Named turns come first, each shown by rows before and after it. Which turns, in which order, take the first row of each pair that follows to the second? Write the first one first, as in the answered first pair.
K555 (before -> after):
[-11  -9   5  14  26 -15 -16  -2   7   5 -12  34   7  -4  15  13  15   0
  37   7]  ->  [-10 -14   6  14  20 -15 -15 -13  14   4 -26  29   4  -4  10  11  13   8
  37   4]
[ -1   5   5  -4  -1  14 -13  18   2   8   4 -14   7  11  11  18   1 -11
  -3  -5]  ->  [  1  13   5   5  -2  13 -14  14   5  11  -6 -11   4  16   7  19   0 -11
  -1   2]
[-14  17  17   3  17 -15  -8   5 -13  25 -10  26   4   5  27  16  26  36
   6 -24]  ->  [-14  18  17   4  15 -14  -7   3 -11  24 -16  26   2   5  25  17  27  40
   7 -24]
[ 17   1 -10   2  -7  13  10 -14   1   0   0   5  22 -15  11   4 -15   4
 -15 -12]  ->  [ 16   3  -9   0  -6  12  12  -7  -1  -2   6   7  23 -15  12   4 -13   0
 -14 -10]
K396 (before -> after):
[ -1  -8  17  -5  -9  -2  14   7 -21  -2   8   1   7 -25  14 -18   4  38
   0 -10]  ->  [ -8   6   9 -17 -12   5   4  12 -34   7  14  -4   7   3  15   2  11  30
  -6 -14]
[ -3 -25  -6 -19  15   2  -9  -3   7  -9  -2  19  -2  -2   7   6  20   0
  25 -13]  ->  [ -3 -26  -6 -18  14   3  -8  -3   7  -7  -2  19   2  -5   7   6  21   5
  25 -11]
[ -3 -37  -1 -10   9   6  10 -11  17   6 -15   6   0   1 -18  14  16 -25
  14 -16]  ->  [  2 -41   4  -3  10   2  16 -14  17   5 -16  14   2 -17 -14   0  15 -10
  15 -15]
[ -7   5  -9 -13   7   2  -8   4   8  -2  11  -4  -5  17  -3  16  12 -34
   5  -1]  ->  [  0  -4 -10  -4  12  -2  -2  -4  25  -7   4   1  -7   1 -11   3   5 -34
   7   4]
K162 (before -> after):
[-14  23 -18  14 -30   1   7  -9   4  18 -11 -13 -31  22 -22  -6   5  -2
  -9  39]  ->  [-29   8  -2  22 -12 -13   1 -13   8  33 -25  18 -21   3  -6  -2  25  29
  18  15]
[ 15   7 -25   5   8 -12   7  -2  17  15 -19  11  18  -9  27 -24  -1   0
  13   3]  ->  [ 19   5 -23   0   0 -10  12   6   3   8  -2   4  24 -12  34 -29  -3   4
   6   1]
[ -8  16  10   3   2   6  -1   1  -8   9  -5   2   1  10  -1   8 -13  14
   0 -13]  ->  [ -2  16   9   0  -1   7  -1   4 -11   5  -1  -2   0  12  -1   4 -14  13
  -5 -12]
[ -1   2 -19   0  -2  21  -7   4   2  -3  -5  13  -3   6   6  -2   5   0
  12   1]  ->  [ -2   0 -14   1  -2  21  -7   6  -6  -1   0  16  -1   3  10  -5   7   7
  11  -1]
K653 (before -> after):
[-11   6 -14  16   2   8   1  12  -1  -2   5   8  12 -22   7  18   0  21
  15  -8]  ->  [-11  -2 -18  15   5  12   2  -3  15   0 -11   1   3 -17  -6  19  -4  13
  19 -10]
[  3  31   6  24 -11   4   2  -6  10 -14 -22  -6 -10  10  -1   3 -14 -13
 -14  27]  ->  [  3  38  11  25 -10   1   1   6  -7 -12  -8  -2  -1   9  12   3 -11  -4
 -15  27]
[ 10  32 -12  17  16   3  -4  22  13 -19  20   3   3   5   0   0  -9 -56
  -9  48]  ->  [ -7  53 -14   1   5   6 -21  19 -15  11   3   2   2  43   6  37  10 -30
  -3  24]
K100 (before -> after):
[  4  14  -8  -8  11 -15  -3   1 -19   5  -4   7   0  14   0 -21   3  12
  -7   0]  ->  [  2  16 -10  -7  12 -13  -5   3 -21   7  -2   8   0  19  -2 -16   4   4
  -7  -3]
[ 18 -14  -5  21   6  -2  13 -14  23 -21  -4  -7   1 -31 -14 -29 -24 -15
  -4  22]  ->  [ 20  -4  -7  28   4  -4  12 -10  20 -20  -7  -4   1 -26 -14 -28 -24 -15
  -4  30]
[  0 -19   3  15   6  -7  -1 -15  23  -2 -22  18   0 -21   0 -11   0  16
   7 -11]  ->  [  3  -5   2  24   4  -9  -3 -13  20   0 -27  22   0 -17   3 -13  -2  18
   6   0]

Each pair is 2 to 3 turns apart.
[-12 -25   0 -19   4   3   8 -28  15  -5 -12 -29 -21 -21 -20  14 -26  -8
  -6 -20]  ->  [-14 -31   2 -23  13   2   7 -11   8 -12  14 -20  -8 -35  -9   8 -20 -13
  -3 -22] -> K555, K396
[-21   2   2 -10  -5  -2 -14   5 -29  31  -4  -5   7  17  -2  28  12  37
  -4 -22]  ->  [ -8   5 -18   2  -2   8 -12 -16  13  17 -28 -23 -16  28 -37  23  -7 -13
  -7   6] -> K162, K162, K396
[ 12  12   1  13 -11 -15  10 -24   8   1 -37  -9  -4  11 -20   2 -17   5
   1   8]  ->  [ 18  17  12  19 -12 -22  15  -3 -13  -5 -14   4  12 -10   1 -15 -15  22
  -3  18] -> K396, K653
[ -9  25  19  28  19 -17 -10  19 -13  11   0  41  21  -5  19  11  15   1
  15  16]  ->  [ -4  24  10  33  19 -11  -9  -9  20   9 -39  31   3   6  -5  11   3 -13
  19  22] -> K555, K653, K100
[  2   7   5   2 -11   1   7   6 -21   3   7  -5  -3   0  11  -6  -5  25
 -14  -2]  ->  [ -4 -14  -1 -15  -3   7   7   8  -9  -5  21 -13  -2  -1   0   0   0  -4
 -12 -14] -> K653, K555, K555
[  0   5   6  -7 -12   1   7   6 -22   4   6  -8   2   7   8  -2  -1  19
  -6  -5]  ->  [  5  -1   7   0 -13   0  15   4 -15  -3   6  -6  -1  -7   7 -16  -5  21
  -7  -2] -> K653, K396, K653
[  8  10  -4 -28 -13   0  -5  24 -54 -19  49 -45 -14  12   9 -17  -7 -27
 -21  -9]  ->  [ -3  41   0  34  16 -28 -32 -12  -7  22 -53  15 -20  25   3  17  15 -13
  30  16] -> K555, K555, K162
[  6  17 -11 -10 -16   7  -1  11 -16   5  17 -19  -1  13   1  -4  -3   2
 -18  -3]  ->  [  3  13 -14 -14 -17  10  -1  -2  -5   6   2 -23  -8  20  -9   1  -3   0
 -13  -8] -> K653, K653, K653
[ -8 -37 -11 -20   5   3  32 -49  30  -9   0 -38 -15 -22 -31 -16   6 -25
  -7  -8]  ->  [ -2  11 -23 -21   0  10  20 -11  -3  -9  38 -45  -8  15 -21   1   5 -53
 -28  22] -> K653, K162, K100
[ 24 -30  18 -12  18   3   5   6  11 -23  36 -12  10 -19 -16  -7 -17 -22
   3  -2]  ->  [  1  -8  14 -33   7  11 -16   1 -13   4  20 -21   7  28 -10  37   2  -4
   6 -29] -> K653, K100, K396
[ 22  31  -8  10 -16 -10   4  -7  -9   6 -17  -2   8  55  -9  15   0   2
 -14  47]  ->  [ -5  -1   3   4  11 -20  -9 -14   2  23 -25  30  19  42   0  38  30  10
  24   9] -> K100, K162
[-11   9   6 -19  -4   1  27 -22   6   0 -18 -38 -12 -10  -6 -13 -40  39
  -4   3]  ->  [-19  -1   8 -42   0   7  24  -3 -11  -1  19 -44  -1  -8   4  -5 -34  27
  -7 -14] -> K555, K396
[ 18 -35 -14  -1   4  26  36   4 -26 -21  22 -32 -13 -29   9 -34 -25 -13
 -22   2]  ->  [ -5 -15 -17 -23 -13  34  17  -9 -53  15  -7 -39 -18  22  14  11  -7  20
 -15 -31] -> K396, K653
[-26  -8   4 -15   3  -1 -11  11 -36   0  -5   8   9 -22  19  17  16  14
  12 -29]  ->  [-15 -14   7  -9  10  -4  -5  19 -28 -15   9  12  13 -46  24  -4   8   5
   6 -15] -> K653, K653
[ 20  -3   1  17  -8   0  22 -11  26 -14 -12  -4  -7 -17 -12 -35 -22  -5
 -10  29]  ->  [  9  -3  18  19  -6 -13  17  -3   1   4 -12  21   8 -28  15 -30  -6  40
   2   8] -> K162, K396
[  5  36  -5   7   1  -8 -28  13 -35  25   5  20   6  34  18  27   7   5
   1  17]  ->  [  8 -33 -14  -7  23   2  -8 -18  33  -9   1  -1 -15  -1 -23   0  -8 -53
   7   4] -> K100, K653, K100
[  2  -9   7  23   2  -4   8 -11   7  -9  -9  12  -2 -40   0 -34  -8   8
   5   8]  ->  [ -3  29   4  13 -20   2  -4   6 -37   8   0   2   3   1  15 -15  -3  29
  -8   6] -> K100, K653, K162
[-25  29  20   4 -17  -2   4  11 -40   5  15  17  14  -4  38  11  15  54
  -3 -17]  ->  [ -7  60  -2   9 -31  12   4  17 -36  -9  24 -15  -3  29  19  10 -10   8
 -31  23] -> K555, K162
[-21 -13   1 -23  10  20   1   4  -6   9  31 -21 -15  22   3  27  -3 -37
  -4  -8]  ->  [-22 -20   3 -23  15  18  -1   1   1   7  27 -17 -15  16   1  25  -3 -40
  -1 -11] -> K555, K100
[-13   0 -11  -8   4  15  -9 -10  26  -6 -16  17 -14   5  10  -3 -22  18
  28 -11]  ->  [-15  15  -9 -16   5  15 -13  20  -2  -6  20  19  -2  11  28  -1 -15  15
  19  -6] -> K653, K396, K396
[-17 -37  15 -22   2   1   6 -10   6  -8 -17   5  -3  -1 -12 -15   6   3
   1 -16]  ->  [-15 -18  20 -20  -1  -4   4  14 -24  -6   7  12  11   1  11 -17  12  17
  -7  -9] -> K653, K396, K100
[  3   1  -4  16  18  -3   2  -2  44 -19   9  10   2 -22  -7 -30  -4 -21
   4  15]  ->  [ -8  48 -10   5   1   0 -20   9   5  11   3   3   4  36   1  13  10  -5
  -1  11] -> K653, K162, K162
[ -8 -13  14   3  26 -12  -8  29 -16  -9  32  29  28 -24  22   0  25   6
  11 -16]  ->  [  1  23  12  41  22 -22 -13  12   0   5 -19  41  15 -11  15   1  19  18
  15  22] -> K100, K555, K555
[  7  -2   1  -4  28   4   1  19   0 -11  39  13  19 -38  22  -8  14 -13
   2  21]  ->  [  0   8 -12 -17  26  11 -11  22  -2  -5  41   3  17  -9  15  15  20 -33
  -1  18] -> K396, K396, K396
[ -8 -24  -4 -23   8   5   2  -1   4 -10  20  -7   6  -4 -11   3   4 -11
   2 -22]  ->  [-10 -22  -6 -17  13   3  -3  -8  15  -6   5  -3   0  -1 -16   8   6 -18
  11 -17] -> K162, K162
[ 14  15   7  33  14 -18   3   2  17  -6  -1  20   5 -29   8 -19   0 -16
  11  39]  ->  [ -9  37   1  15   7  -9 -21  -8  -2  26 -26  13  -1  25   8  28  18  -2
  18  15] -> K653, K396
[ -4  32 -19 -29 -12 -10  -6  11 -16   2  26   0  29  27  -2  12  11 -27
  -9 -10]  ->  [ -3  19 -24  -7   6 -13  -8 -17  31   0 -14  11  17  16 -23  10  10 -47
  10  -1] -> K162, K396
[  3  20   7   3   0   0  -1  14 -15  -7  14  -6   7  -2   8   0   1   2
 -13   2]  ->  [  8  15   7   8   2  -4   3  11  -7 -11   9  -2   7 -12   8  -8  -3   4
 -12   3] -> K653, K396, K653
[ -1 -23  32  -9 -16 -11   5  -9 -12  10 -15  14   7 -31   6 -15  -5  47
  -7 -23]  ->  [  4  -9  24   7 -20  -9   3 -25  10  12 -48  10  -8 -20 -11 -14 -13  35
  -4  -4] -> K100, K653
[ -6 -15  11  -2 -10  12 -13  24 -17   1 -17   2  43  16  16  22   5  -3
  -7 -24]  ->  [  6  -3   9  18  -3   4 -13  35 -10  -3 -11  14  45   5  18  10  -2 -18
  -8   3] -> K653, K653, K555
[ -4   8  -8  -1 -11  14  -3  -6  15  -2  -4 -17  -6  34 -19  15  -2 -36
  -3   9]  ->  [-10  20  -4  -3 -13  13  -8   6  -6   9   5 -12   1  42  -6  23   4 -21
  -3   4] -> K653, K653
[  6   5  18  21  12   6  -1  -8   3  -8  -4  20 -15  -4   0 -28 -14 -22
  -1  20]  ->  [ -4  21  26   9  -1   3 -10   1 -30  10  -2  23  -9  12  17 -14   0  11
  -3   0] -> K555, K653
[  8 -34  -1  14 -12 -14   1 -29  26  22 -45  -6 -10   0 -22  11  14  28
   8  -9]  ->  [  1 -45  10  -9 -14 -17   3  -3 -12  20  -2  -5   9 -12   3   9  24  49
   2 -32] -> K396, K396, K555
[ 11 -21   4  -5   1  -1  19  11  -7 -10  30  -1   7 -29   3 -24  -7   5
 -10 -11]  ->  [ -1   5  -2 -15 -21   7   7  -7 -22  17  -5 -19  -5  20  -4   3  -3  27
 -15 -21] -> K100, K653, K162
[  9  22  -2  20 -21   0  -2 -19   7   2 -35  -6 -17  22  -7   5  -6  10
   3  17]  ->  [ 19  17   8  30 -20 -10   7  -4   1 -10 -17   3  -7  -7   7 -20 -10  20
  -2  29] -> K396, K396, K653
[  3 -13  -5 -19  10  -3  17  22  15 -15  35   9  -8 -29 -23  -6   1 -47
  12  11]  ->  [  4 -13   7 -16   5  -9  24  32  -6 -12  42  20   4 -44  -3 -17   2 -13
  12   5] -> K396, K396
[-11  22  10  10   7  -2 -19  -3   5  19 -24  11  -4  34  12  29   7  -5
  11  11]  ->  [  0   5   6  18  14   0 -10 -14  31   6 -29   6 -13  17  -2  12  -5 -25
  11  18] -> K653, K653, K653
[  9   4 -15  -5   0   8   6   1   4  -9  12 -16   0   2 -10  -7 -13 -19
 -10  16]  ->  [  4  22 -10  -3 -10   6  -2  -3 -10   5  -9 -14   0  19  -6   5  -8   7
  -9  11] -> K653, K555, K555
[  2  24  -9  -1   0   1  -9  10  -2   8  10   0   0  14   1  15  -1 -21
 -12  15]  ->  [ 10   7  -6   9  -3   0   0 -15  23   2 -20   0 -10  -7 -12  -5 -12  -9
  -5  17] -> K653, K555, K396
[-22 -22 -10  -9  11  11  -7  13  -7   0  23   2  12   2  17  27  30 -12
  15 -26]  ->  [ -9 -23 -24  -9   6  19   2   8   9 -16  25 -15   0   4  -5  16  15 -42
   3 -10] -> K162, K396
[  2  42  27  34   6 -22 -16  33 -37  33   0  43  20  18  32  10  21  48
   9  14]  ->  [ 11  59  -4  12  -8   6 -17  41 -33  14  23  -5   1  63   1  20  -1 -18
 -27  35] -> K162, K396
[ -4   8   6  -2 -10   1   5 -12   3   3 -11 -16 -11  17  -4  -2  -9  27
 -16  10]  ->  [-11  -8  13 -10  -7  -1   9  -4  -3   5   7 -11  -3   4   6  -3   1  39
 -11  -9] -> K162, K162, K555
[ -5 -21  11 -20 -15  -2   8 -23   5 -27  -5 -25  -8   0  -7 -47 -12  11
  -7 -26]  ->  [  4  28   0  -2 -25   1  -1 -13  -4 -21 -17 -28 -16  34 -10 -34 -18  -2
 -20  12] -> K653, K100, K162
[-15  -4   9  -3 -15  11   2  16 -17   2  -9 -23   1  -4  11  -5   9  15
   9  -8]  ->  [-11  -6   9   2  -7   9   5  29 -12  -7   9 -22   6 -17  10 -17   8  -1
   7   4] -> K555, K653, K653
[  0  -6  -7 -14   1   5 -11  10 -31  -9  29 -12   3  20   8  24   6  -9
   7 -14]  ->  [ -2 -33  -6  -2  15   2  -7 -18   8 -11  -2  -5  -6   5  -8  20   6 -16
  26 -20] -> K653, K162
